In the data rows, the value 128 means zero.
Every row has a hidden score from 0 to 40. What is each row's score? 20 is about the middle. The score is a weighted sum of the row's numbers plus the product of two more (or one squared), each taken from its middle value.
[103, 44, 87, 168, 137, 41, 59, 95, 177, 234, 122, 112, 207, 158, 213, 164, 85, 183, 126, 141, 75, 128, 169] -> 22
[162, 144, 125, 109, 120, 146, 150, 131, 96, 92, 115, 147, 81, 151, 122, 105, 129, 125, 137, 147, 122, 96, 146] -> 15
[162, 129, 188, 150, 146, 134, 118, 96, 98, 138, 155, 149, 95, 90, 141, 111, 152, 147, 127, 82, 127, 124, 109] -> 16
[94, 103, 85, 172, 126, 83, 107, 115, 184, 145, 124, 117, 195, 166, 150, 111, 93, 136, 141, 119, 110, 119, 175] -> 17
[145, 134, 233, 120, 157, 137, 87, 117, 94, 119, 136, 152, 97, 125, 112, 111, 193, 130, 131, 113, 127, 101, 110] -> 12
[130, 127, 150, 135, 151, 117, 111, 98, 111, 123, 148, 133, 117, 122, 140, 144, 167, 124, 145, 106, 117, 133, 106] -> 22
[117, 108, 118, 159, 143, 89, 98, 87, 144, 176, 142, 104, 145, 113, 145, 169, 99, 127, 119, 122, 113, 114, 166] -> 18
[152, 99, 122, 107, 102, 151, 125, 162, 150, 132, 75, 132, 156, 152, 161, 106, 100, 126, 168, 111, 120, 136, 110] -> 19
[102, 132, 125, 160, 130, 99, 101, 137, 151, 159, 177, 103, 138, 108, 113, 128, 127, 146, 118, 105, 131, 130, 151] -> 19
[129, 120, 89, 112, 158, 175, 137, 183, 108, 124, 96, 144, 111, 170, 137, 105, 134, 151, 149, 143, 121, 138, 109] -> 17
[99, 137, 60, 168, 105, 112, 166, 122, 188, 157, 135, 92, 163, 120, 176, 106, 61, 148, 70, 148, 135, 96, 199] -> 26
[100, 103, 128, 150, 132, 101, 88, 114, 148, 155, 133, 107, 174, 109, 171, 118, 119, 133, 117, 104, 100, 123, 146] -> 17
[163, 174, 169, 115, 95, 156, 167, 101, 95, 77, 129, 166, 82, 124, 119, 102, 161, 111, 135, 149, 146, 90, 108] -> 26
[88, 185, 119, 121, 100, 133, 201, 160, 156, 108, 166, 91, 93, 129, 86, 84, 70, 111, 73, 195, 189, 91, 171] -> 36
[95, 131, 114, 190, 157, 84, 101, 99, 176, 150, 138, 94, 139, 83, 132, 141, 83, 149, 116, 104, 133, 92, 161] -> 25
[113, 129, 130, 159, 166, 90, 107, 121, 151, 147, 161, 123, 112, 121, 134, 148, 153, 146, 111, 120, 131, 113, 128] -> 12
[192, 128, 168, 104, 117, 160, 123, 116, 93, 89, 92, 174, 118, 135, 149, 81, 163, 151, 120, 148, 109, 94, 89] -> 5
[126, 127, 114, 100, 127, 114, 160, 180, 112, 129, 123, 131, 123, 129, 106, 130, 136, 132, 113, 126, 129, 148, 136] -> 21
[178, 94, 187, 108, 163, 133, 65, 112, 77, 140, 120, 163, 76, 129, 165, 124, 193, 132, 186, 102, 67, 151, 107] -> 36
[127, 144, 178, 132, 166, 132, 116, 96, 72, 111, 123, 126, 119, 116, 138, 151, 152, 97, 140, 117, 123, 126, 102] -> 29
[95, 119, 117, 159, 126, 85, 107, 112, 149, 157, 151, 104, 148, 110, 153, 152, 110, 149, 120, 122, 114, 123, 143] -> 21
[111, 142, 80, 149, 101, 100, 164, 102, 157, 145, 144, 91, 164, 151, 131, 97, 84, 137, 88, 149, 150, 100, 192] -> 16
[171, 125, 187, 119, 146, 129, 104, 97, 95, 127, 154, 151, 87, 121, 131, 149, 195, 104, 152, 109, 108, 128, 79] -> 27
[133, 102, 86, 114, 116, 134, 120, 187, 140, 145, 88, 147, 135, 153, 132, 123, 127, 148, 152, 172, 132, 140, 124] -> 22
[147, 86, 84, 105, 81, 155, 112, 143, 143, 145, 76, 164, 150, 140, 141, 93, 115, 137, 159, 127, 97, 145, 112] -> 23
[187, 64, 123, 114, 126, 131, 69, 179, 172, 158, 57, 169, 180, 137, 182, 57, 114, 155, 182, 135, 75, 92, 129] -> 29
[115, 131, 136, 151, 121, 141, 133, 105, 149, 119, 116, 136, 141, 153, 130, 142, 108, 148, 141, 112, 119, 132, 149] -> 17
[91, 149, 130, 173, 125, 93, 140, 96, 138, 158, 176, 81, 147, 87, 109, 161, 127, 118, 94, 120, 165, 106, 148] -> 13
[146, 107, 87, 114, 101, 148, 141, 169, 139, 129, 110, 119, 165, 141, 132, 124, 89, 127, 116, 143, 143, 124, 137] -> 15
[123, 104, 121, 147, 157, 98, 93, 106, 144, 172, 164, 119, 158, 97, 167, 159, 112, 150, 147, 116, 97, 141, 139] -> 23
[79, 108, 139, 175, 140, 91, 76, 105, 179, 167, 138, 99, 176, 107, 184, 178, 108, 144, 114, 134, 117, 119, 158] -> 14
[155, 104, 158, 141, 162, 115, 84, 92, 120, 144, 129, 139, 124, 122, 166, 153, 136, 160, 143, 113, 82, 150, 122] -> 20
[160, 143, 126, 110, 143, 163, 177, 143, 89, 91, 135, 166, 89, 174, 121, 90, 168, 129, 87, 149, 113, 100, 103] -> 11
[164, 152, 178, 106, 152, 137, 117, 117, 67, 111, 143, 143, 91, 103, 91, 123, 194, 86, 151, 109, 139, 126, 84] -> 26
[157, 99, 162, 107, 170, 136, 93, 108, 94, 141, 112, 162, 110, 97, 162, 140, 172, 137, 157, 117, 82, 141, 111] -> 16
[162, 131, 120, 74, 132, 144, 163, 124, 99, 84, 116, 177, 97, 186, 112, 115, 167, 128, 124, 131, 128, 147, 101] -> 27
[93, 115, 144, 137, 124, 114, 105, 106, 135, 147, 141, 108, 144, 118, 153, 145, 137, 157, 126, 135, 102, 117, 137] -> 18
[148, 100, 170, 109, 163, 142, 59, 113, 92, 135, 114, 150, 132, 115, 159, 134, 168, 129, 157, 116, 80, 161, 109] -> 33
[177, 129, 150, 99, 124, 133, 139, 128, 107, 124, 105, 157, 109, 155, 152, 97, 140, 140, 130, 158, 111, 124, 105] -> 15
[158, 123, 136, 128, 120, 138, 136, 101, 124, 112, 126, 139, 130, 141, 131, 86, 113, 128, 119, 155, 114, 105, 122] -> 11
[120, 139, 98, 113, 69, 153, 155, 149, 143, 122, 114, 107, 146, 127, 118, 134, 74, 104, 123, 136, 172, 140, 143] -> 25
[124, 114, 112, 130, 114, 92, 117, 107, 157, 158, 119, 117, 154, 144, 161, 98, 95, 139, 128, 152, 110, 100, 149] -> 21
[104, 94, 108, 160, 145, 82, 74, 128, 160, 183, 154, 100, 174, 110, 151, 180, 144, 137, 139, 137, 79, 108, 157] -> 10
[151, 133, 98, 117, 143, 156, 154, 165, 107, 116, 96, 138, 84, 152, 82, 121, 137, 158, 138, 152, 155, 144, 107] -> 12
[137, 163, 140, 121, 100, 161, 150, 154, 150, 106, 135, 123, 118, 126, 98, 126, 74, 98, 125, 137, 167, 132, 122] -> 21
[139, 139, 148, 100, 116, 154, 150, 139, 100, 92, 136, 159, 82, 173, 116, 115, 163, 150, 99, 143, 129, 151, 90] -> 26
[142, 139, 132, 109, 96, 190, 139, 157, 124, 110, 108, 145, 127, 111, 104, 101, 116, 110, 148, 133, 160, 114, 99] -> 20
[166, 165, 134, 121, 117, 153, 143, 126, 117, 96, 123, 127, 102, 128, 107, 94, 117, 125, 126, 154, 142, 94, 137] -> 13
[164, 121, 120, 111, 90, 173, 130, 160, 133, 110, 124, 134, 141, 130, 126, 106, 118, 122, 144, 144, 135, 133, 131] -> 15
[100, 120, 90, 111, 128, 93, 150, 154, 171, 126, 107, 103, 148, 173, 117, 138, 96, 150, 115, 189, 130, 121, 153] -> 29
[121, 79, 110, 143, 148, 80, 99, 107, 149, 173, 134, 130, 151, 137, 193, 140, 133, 154, 124, 121, 92, 153, 147] -> 21
[138, 153, 137, 104, 89, 207, 178, 150, 125, 74, 117, 133, 106, 119, 82, 139, 113, 84, 137, 153, 178, 140, 90] -> 18
[107, 106, 135, 150, 153, 104, 84, 121, 149, 176, 118, 111, 134, 99, 150, 160, 132, 146, 116, 111, 111, 124, 145] -> 11
[142, 69, 98, 104, 139, 127, 86, 164, 123, 137, 110, 160, 135, 172, 162, 126, 150, 158, 176, 171, 70, 161, 105] -> 20
[171, 66, 161, 127, 158, 120, 59, 81, 100, 159, 108, 180, 88, 121, 185, 130, 193, 171, 147, 95, 59, 152, 102] -> 22
[152, 141, 118, 98, 92, 173, 175, 152, 115, 88, 116, 127, 123, 129, 101, 110, 125, 123, 113, 117, 165, 137, 113] -> 18
[96, 86, 114, 169, 156, 83, 94, 107, 173, 204, 127, 103, 160, 103, 188, 133, 99, 147, 112, 110, 94, 122, 181] -> 12
[115, 120, 72, 93, 128, 134, 137, 167, 132, 138, 96, 125, 161, 144, 108, 117, 132, 140, 129, 144, 138, 148, 142] -> 23
[88, 124, 99, 177, 140, 46, 108, 119, 168, 172, 146, 68, 149, 105, 150, 149, 97, 138, 125, 144, 113, 93, 171] -> 24
[155, 133, 162, 113, 117, 162, 170, 111, 97, 76, 101, 189, 131, 150, 93, 110, 178, 124, 175, 110, 117, 145, 87] -> 22
[82, 134, 109, 184, 99, 118, 173, 121, 168, 127, 169, 83, 189, 154, 105, 151, 71, 137, 118, 107, 151, 121, 184] -> 18
[108, 132, 147, 127, 136, 119, 114, 115, 139, 152, 151, 117, 134, 99, 133, 144, 138, 115, 105, 112, 122, 125, 131] -> 18
[111, 116, 161, 164, 150, 88, 117, 108, 142, 155, 162, 125, 137, 116, 131, 137, 125, 147, 145, 107, 120, 125, 164] -> 18
[99, 150, 118, 155, 136, 135, 161, 121, 134, 102, 158, 113, 156, 169, 86, 123, 106, 122, 111, 121, 138, 137, 147] -> 29
[117, 134, 120, 153, 145, 105, 102, 108, 144, 154, 154, 111, 124, 105, 144, 162, 134, 133, 119, 98, 125, 116, 154] -> 17
[105, 143, 107, 142, 103, 119, 146, 120, 143, 107, 126, 115, 159, 147, 102, 136, 120, 125, 121, 106, 137, 122, 145] -> 18
[143, 112, 140, 161, 170, 107, 95, 104, 113, 137, 136, 126, 127, 101, 169, 133, 140, 120, 134, 112, 134, 133, 127] -> 20
[136, 107, 98, 108, 139, 126, 133, 172, 111, 118, 84, 146, 139, 159, 152, 123, 114, 159, 141, 136, 102, 180, 96] -> 22
[83, 142, 120, 166, 143, 114, 119, 111, 143, 171, 162, 88, 156, 74, 127, 161, 110, 133, 102, 111, 140, 117, 162] -> 16
[97, 166, 167, 173, 132, 144, 105, 92, 125, 127, 163, 96, 103, 102, 119, 142, 113, 141, 76, 80, 164, 121, 135] -> 36
[155, 187, 170, 92, 126, 200, 168, 127, 60, 55, 119, 148, 82, 111, 34, 110, 183, 99, 139, 108, 163, 141, 59] -> 20
[85, 147, 114, 172, 153, 100, 143, 108, 162, 169, 156, 85, 140, 102, 114, 127, 117, 130, 87, 120, 136, 110, 163] -> 11
[128, 106, 107, 100, 111, 135, 125, 167, 115, 134, 122, 139, 110, 166, 138, 137, 142, 143, 161, 149, 113, 151, 113] -> 25
[120, 89, 97, 102, 125, 93, 114, 200, 131, 153, 121, 141, 154, 138, 126, 131, 128, 148, 150, 142, 104, 145, 130] -> 28
[133, 112, 139, 83, 112, 127, 160, 146, 128, 134, 131, 154, 135, 180, 177, 73, 139, 125, 100, 181, 86, 126, 131] -> 17
[98, 121, 126, 137, 139, 89, 103, 84, 169, 153, 147, 101, 142, 123, 155, 143, 105, 134, 101, 131, 132, 119, 151] -> 21
[132, 124, 104, 85, 136, 144, 144, 170, 111, 115, 101, 135, 123, 139, 117, 108, 130, 126, 143, 140, 124, 134, 105] -> 23
[178, 113, 144, 48, 152, 146, 161, 162, 94, 75, 100, 216, 72, 196, 152, 85, 167, 133, 125, 134, 94, 132, 89] -> 21
[104, 138, 107, 156, 108, 113, 139, 102, 145, 106, 152, 106, 170, 163, 101, 145, 131, 123, 128, 114, 129, 130, 163] -> 24
[177, 99, 124, 89, 84, 179, 145, 155, 104, 108, 91, 163, 118, 163, 138, 95, 146, 115, 155, 126, 112, 140, 100] -> 23
[120, 143, 82, 106, 125, 121, 154, 187, 137, 117, 125, 126, 142, 130, 81, 114, 127, 128, 128, 151, 142, 154, 103] -> 32
[122, 111, 80, 129, 85, 134, 159, 158, 169, 142, 137, 111, 154, 131, 117, 128, 110, 109, 131, 143, 142, 110, 147] -> 19
[180, 120, 132, 77, 126, 176, 144, 181, 96, 98, 72, 183, 93, 179, 126, 115, 141, 150, 138, 136, 102, 122, 79] -> 12
[179, 144, 136, 111, 97, 144, 146, 82, 109, 105, 127, 159, 95, 137, 124, 94, 124, 134, 147, 135, 127, 133, 100] -> 24
[118, 129, 115, 121, 76, 169, 148, 149, 144, 107, 118, 110, 128, 130, 109, 137, 74, 97, 119, 101, 168, 139, 125] -> 28
[75, 174, 161, 170, 157, 129, 136, 92, 137, 144, 168, 69, 135, 76, 97, 147, 90, 110, 72, 106, 179, 113, 129] -> 19
[147, 94, 84, 94, 131, 111, 130, 167, 111, 140, 71, 165, 165, 153, 134, 113, 144, 138, 134, 144, 80, 160, 106] -> 18
[74, 92, 45, 170, 107, 108, 136, 182, 204, 186, 113, 81, 196, 163, 119, 142, 64, 161, 136, 187, 130, 123, 183] -> 19
[154, 120, 151, 111, 120, 116, 125, 133, 115, 94, 109, 145, 154, 170, 118, 128, 183, 125, 159, 133, 106, 136, 106] -> 14
[131, 170, 161, 112, 117, 163, 175, 101, 90, 63, 130, 153, 121, 157, 86, 131, 158, 100, 109, 97, 157, 131, 103] -> 28
[139, 97, 142, 150, 166, 115, 89, 65, 148, 166, 122, 127, 155, 83, 172, 142, 149, 132, 131, 119, 79, 157, 134] -> 11
[129, 104, 139, 158, 136, 100, 90, 124, 137, 152, 137, 113, 142, 88, 153, 158, 122, 133, 139, 109, 115, 121, 151] -> 12
[155, 161, 126, 104, 134, 145, 175, 165, 85, 95, 136, 145, 112, 140, 84, 132, 139, 116, 139, 154, 163, 170, 102] -> 23
[132, 88, 79, 119, 139, 111, 111, 157, 149, 153, 80, 155, 147, 158, 164, 103, 106, 193, 128, 135, 92, 154, 142] -> 24
[155, 96, 146, 103, 73, 158, 155, 164, 130, 103, 81, 132, 165, 150, 140, 122, 99, 128, 146, 129, 129, 142, 119] -> 14
[160, 160, 196, 114, 165, 169, 140, 128, 80, 79, 131, 139, 79, 103, 103, 117, 179, 100, 130, 99, 143, 139, 91] -> 17
[117, 111, 176, 136, 149, 138, 81, 118, 110, 161, 127, 130, 155, 79, 158, 138, 156, 139, 160, 100, 110, 143, 127] -> 18
[148, 127, 120, 108, 107, 164, 154, 141, 125, 118, 111, 170, 145, 124, 122, 128, 97, 107, 143, 121, 145, 93, 112] -> 26
[109, 102, 87, 131, 136, 89, 83, 79, 116, 155, 128, 125, 125, 109, 174, 164, 170, 132, 133, 129, 90, 118, 138] -> 21
[131, 99, 79, 133, 138, 94, 141, 138, 162, 144, 117, 133, 134, 164, 168, 118, 126, 133, 118, 134, 87, 123, 140] -> 14
[95, 175, 101, 97, 148, 133, 156, 158, 127, 105, 138, 113, 134, 123, 86, 139, 122, 121, 114, 150, 167, 148, 118] -> 35
[97, 124, 90, 158, 160, 90, 115, 111, 149, 151, 143, 100, 158, 103, 128, 151, 104, 162, 101, 120, 122, 137, 179] -> 18
[97, 168, 155, 145, 145, 126, 146, 87, 89, 121, 174, 112, 91, 86, 108, 160, 132, 104, 125, 114, 161, 110, 145] -> 23
[58, 122, 125, 184, 145, 85, 109, 125, 196, 195, 171, 77, 197, 111, 135, 180, 105, 127, 102, 135, 130, 107, 194] -> 11
[142, 103, 151, 139, 165, 111, 106, 136, 102, 147, 146, 152, 145, 140, 185, 154, 166, 146, 142, 81, 98, 152, 122] -> 32
[102, 179, 163, 164, 142, 154, 163, 104, 96, 95, 187, 104, 85, 103, 103, 146, 129, 123, 90, 115, 167, 134, 107] -> 27
[100, 156, 155, 148, 130, 117, 116, 118, 122, 138, 162, 108, 119, 81, 90, 124, 133, 126, 135, 126, 149, 102, 119] -> 23
[138, 177, 145, 108, 122, 164, 202, 130, 96, 73, 140, 147, 82, 177, 104, 113, 141, 96, 99, 143, 145, 118, 104] -> 20
[126, 123, 152, 135, 163, 124, 132, 118, 117, 122, 161, 128, 115, 94, 134, 153, 160, 82, 129, 135, 125, 114, 126] -> 10
[96, 156, 139, 153, 119, 112, 143, 108, 133, 129, 156, 102, 119, 120, 125, 141, 115, 123, 80, 132, 140, 110, 146] -> 14
[97, 154, 119, 162, 148, 97, 111, 102, 128, 147, 159, 80, 121, 81, 112, 156, 114, 124, 115, 112, 158, 112, 138] -> 19
[140, 134, 170, 138, 158, 91, 112, 100, 101, 137, 135, 151, 96, 117, 140, 121, 149, 130, 153, 106, 117, 120, 113] -> 20
[132, 155, 141, 142, 116, 142, 152, 110, 113, 100, 151, 137, 117, 145, 76, 111, 132, 112, 152, 100, 149, 139, 117] -> 27
[135, 153, 200, 134, 152, 134, 118, 103, 78, 102, 145, 132, 85, 98, 112, 129, 169, 112, 152, 120, 144, 157, 86] -> 24
[146, 80, 85, 145, 100, 100, 100, 140, 187, 161, 91, 142, 226, 133, 178, 109, 94, 138, 141, 140, 95, 135, 152] -> 22
[134, 120, 149, 133, 166, 115, 92, 84, 113, 139, 118, 142, 109, 110, 131, 145, 158, 133, 136, 113, 103, 139, 128] -> 16
[140, 145, 155, 127, 171, 136, 120, 110, 99, 121, 137, 133, 109, 95, 133, 138, 159, 123, 126, 98, 130, 128, 113] -> 17
[122, 189, 136, 153, 106, 142, 172, 107, 127, 88, 149, 110, 118, 145, 50, 84, 95, 128, 104, 135, 174, 79, 132] -> 12
[90, 135, 110, 189, 132, 111, 173, 138, 155, 135, 158, 63, 166, 159, 95, 124, 73, 125, 131, 115, 163, 127, 192] -> 23
[161, 148, 160, 81, 123, 167, 164, 147, 79, 75, 75, 181, 86, 148, 91, 109, 138, 129, 136, 168, 143, 162, 105] -> 21
[139, 175, 148, 111, 164, 170, 134, 83, 58, 79, 138, 137, 62, 87, 105, 149, 203, 109, 118, 104, 168, 154, 87] -> 31
[58, 160, 112, 175, 129, 88, 94, 83, 158, 154, 183, 73, 148, 99, 133, 157, 74, 127, 106, 147, 150, 113, 164] -> 26
[109, 93, 119, 178, 146, 82, 70, 122, 169, 209, 126, 93, 158, 123, 165, 136, 123, 171, 122, 120, 90, 130, 170] -> 9
[157, 64, 92, 86, 149, 130, 92, 169, 115, 150, 78, 171, 157, 145, 159, 118, 152, 168, 175, 123, 58, 148, 88] -> 21
[80, 177, 156, 140, 143, 132, 141, 115, 128, 100, 146, 97, 98, 83, 75, 137, 93, 104, 79, 114, 192, 132, 135] -> 20
[159, 93, 139, 128, 147, 117, 82, 100, 100, 139, 121, 167, 116, 149, 146, 122, 165, 162, 167, 103, 84, 146, 90] -> 30
[97, 113, 64, 156, 83, 118, 150, 149, 202, 146, 122, 71, 186, 126, 140, 132, 27, 116, 118, 168, 158, 104, 182] -> 23
[140, 134, 177, 141, 148, 118, 121, 98, 104, 125, 140, 126, 121, 90, 117, 166, 164, 127, 113, 112, 132, 129, 117] -> 10
[123, 121, 160, 139, 152, 123, 94, 118, 114, 138, 148, 128, 121, 106, 139, 151, 138, 132, 127, 102, 116, 135, 120] -> 22
[156, 153, 133, 119, 100, 159, 150, 107, 140, 99, 131, 118, 93, 134, 106, 91, 123, 116, 117, 157, 141, 104, 138] -> 12
[158, 94, 143, 141, 168, 106, 94, 104, 130, 146, 109, 155, 111, 110, 157, 131, 182, 144, 155, 122, 92, 143, 87] -> 11
[146, 98, 144, 145, 155, 117, 71, 99, 136, 156, 112, 143, 135, 126, 188, 140, 153, 133, 153, 112, 87, 141, 122] -> 17
[83, 167, 104, 152, 105, 136, 201, 138, 146, 120, 135, 77, 172, 126, 94, 138, 95, 98, 89, 121, 165, 123, 145] -> 14
[116, 165, 115, 103, 144, 155, 180, 174, 99, 106, 127, 146, 123, 133, 67, 123, 119, 133, 119, 128, 164, 146, 128] -> 26
[84, 177, 132, 154, 131, 103, 132, 106, 146, 125, 172, 68, 137, 89, 75, 151, 99, 114, 93, 111, 170, 108, 149] -> 20
[204, 151, 124, 110, 136, 172, 172, 123, 96, 100, 108, 145, 83, 154, 135, 118, 157, 131, 127, 158, 129, 134, 137] -> 11
[94, 109, 78, 134, 98, 112, 124, 143, 189, 147, 134, 111, 170, 151, 119, 169, 78, 145, 116, 202, 147, 126, 164] -> 25
[123, 120, 110, 153, 134, 93, 117, 95, 126, 146, 143, 128, 103, 118, 150, 168, 160, 129, 133, 92, 105, 119, 121] -> 18
[111, 138, 158, 158, 122, 107, 131, 108, 140, 141, 140, 105, 122, 83, 127, 134, 123, 133, 127, 115, 130, 125, 154] -> 23
[144, 169, 182, 83, 137, 177, 188, 156, 90, 65, 140, 159, 77, 164, 85, 86, 149, 122, 118, 128, 154, 143, 57] -> 23
[139, 101, 147, 132, 176, 98, 110, 120, 96, 165, 140, 148, 114, 114, 141, 144, 172, 144, 160, 115, 95, 146, 108] -> 18
[108, 101, 80, 96, 122, 96, 140, 178, 148, 152, 98, 117, 167, 173, 127, 127, 110, 143, 133, 148, 108, 141, 155] -> 24
[156, 134, 140, 129, 120, 126, 140, 120, 135, 123, 144, 131, 123, 138, 133, 89, 114, 140, 134, 143, 110, 89, 141] -> 15
[148, 155, 108, 133, 107, 143, 150, 105, 126, 116, 137, 134, 113, 154, 120, 105, 125, 122, 121, 164, 116, 103, 134] -> 14
[148, 131, 146, 62, 139, 178, 131, 176, 94, 85, 86, 174, 77, 163, 91, 107, 163, 127, 143, 151, 114, 151, 61] -> 19
[98, 89, 105, 166, 137, 72, 62, 88, 187, 199, 167, 107, 157, 146, 166, 145, 109, 138, 118, 122, 111, 120, 159] -> 31
[99, 110, 81, 124, 110, 94, 143, 183, 169, 154, 124, 95, 155, 155, 130, 127, 106, 132, 127, 169, 126, 143, 162] -> 22
[183, 157, 153, 94, 124, 173, 130, 107, 91, 58, 83, 165, 67, 129, 130, 98, 151, 121, 134, 151, 138, 116, 91] -> 15
[85, 160, 110, 124, 118, 124, 196, 130, 153, 105, 173, 93, 111, 146, 144, 101, 91, 118, 49, 183, 160, 82, 160] -> 17
[119, 179, 131, 129, 97, 156, 168, 124, 119, 83, 141, 102, 131, 147, 59, 121, 116, 100, 135, 117, 157, 122, 108] -> 24
[125, 134, 189, 109, 132, 129, 82, 112, 96, 120, 131, 141, 84, 90, 132, 154, 163, 123, 137, 86, 127, 130, 106] -> 24
[128, 141, 165, 130, 152, 128, 100, 99, 103, 121, 140, 146, 84, 99, 129, 130, 156, 137, 143, 109, 111, 127, 94] -> 21
[114, 112, 153, 170, 131, 116, 127, 119, 144, 140, 161, 97, 134, 107, 166, 155, 119, 134, 111, 100, 119, 132, 149] -> 15
[139, 163, 139, 123, 115, 157, 161, 160, 99, 92, 122, 136, 97, 157, 54, 116, 130, 122, 135, 154, 174, 149, 106] -> 19
[132, 113, 156, 142, 161, 103, 137, 97, 90, 145, 142, 124, 108, 125, 162, 150, 169, 121, 120, 104, 106, 119, 115] -> 24
[104, 168, 143, 155, 171, 131, 129, 89, 115, 133, 154, 105, 118, 113, 98, 165, 124, 117, 114, 99, 169, 109, 129] -> 24
[110, 151, 101, 133, 108, 136, 161, 147, 132, 113, 119, 103, 141, 147, 78, 119, 96, 133, 114, 132, 171, 124, 125] -> 18
[121, 120, 84, 117, 150, 126, 145, 183, 138, 126, 122, 141, 141, 142, 108, 124, 124, 116, 124, 149, 126, 157, 148] -> 17
[109, 134, 110, 117, 67, 172, 161, 151, 157, 123, 108, 117, 158, 143, 99, 113, 65, 103, 123, 130, 160, 107, 158] -> 19
[100, 173, 127, 90, 111, 140, 192, 136, 140, 105, 170, 112, 77, 162, 103, 78, 128, 76, 55, 187, 162, 85, 148] -> 16
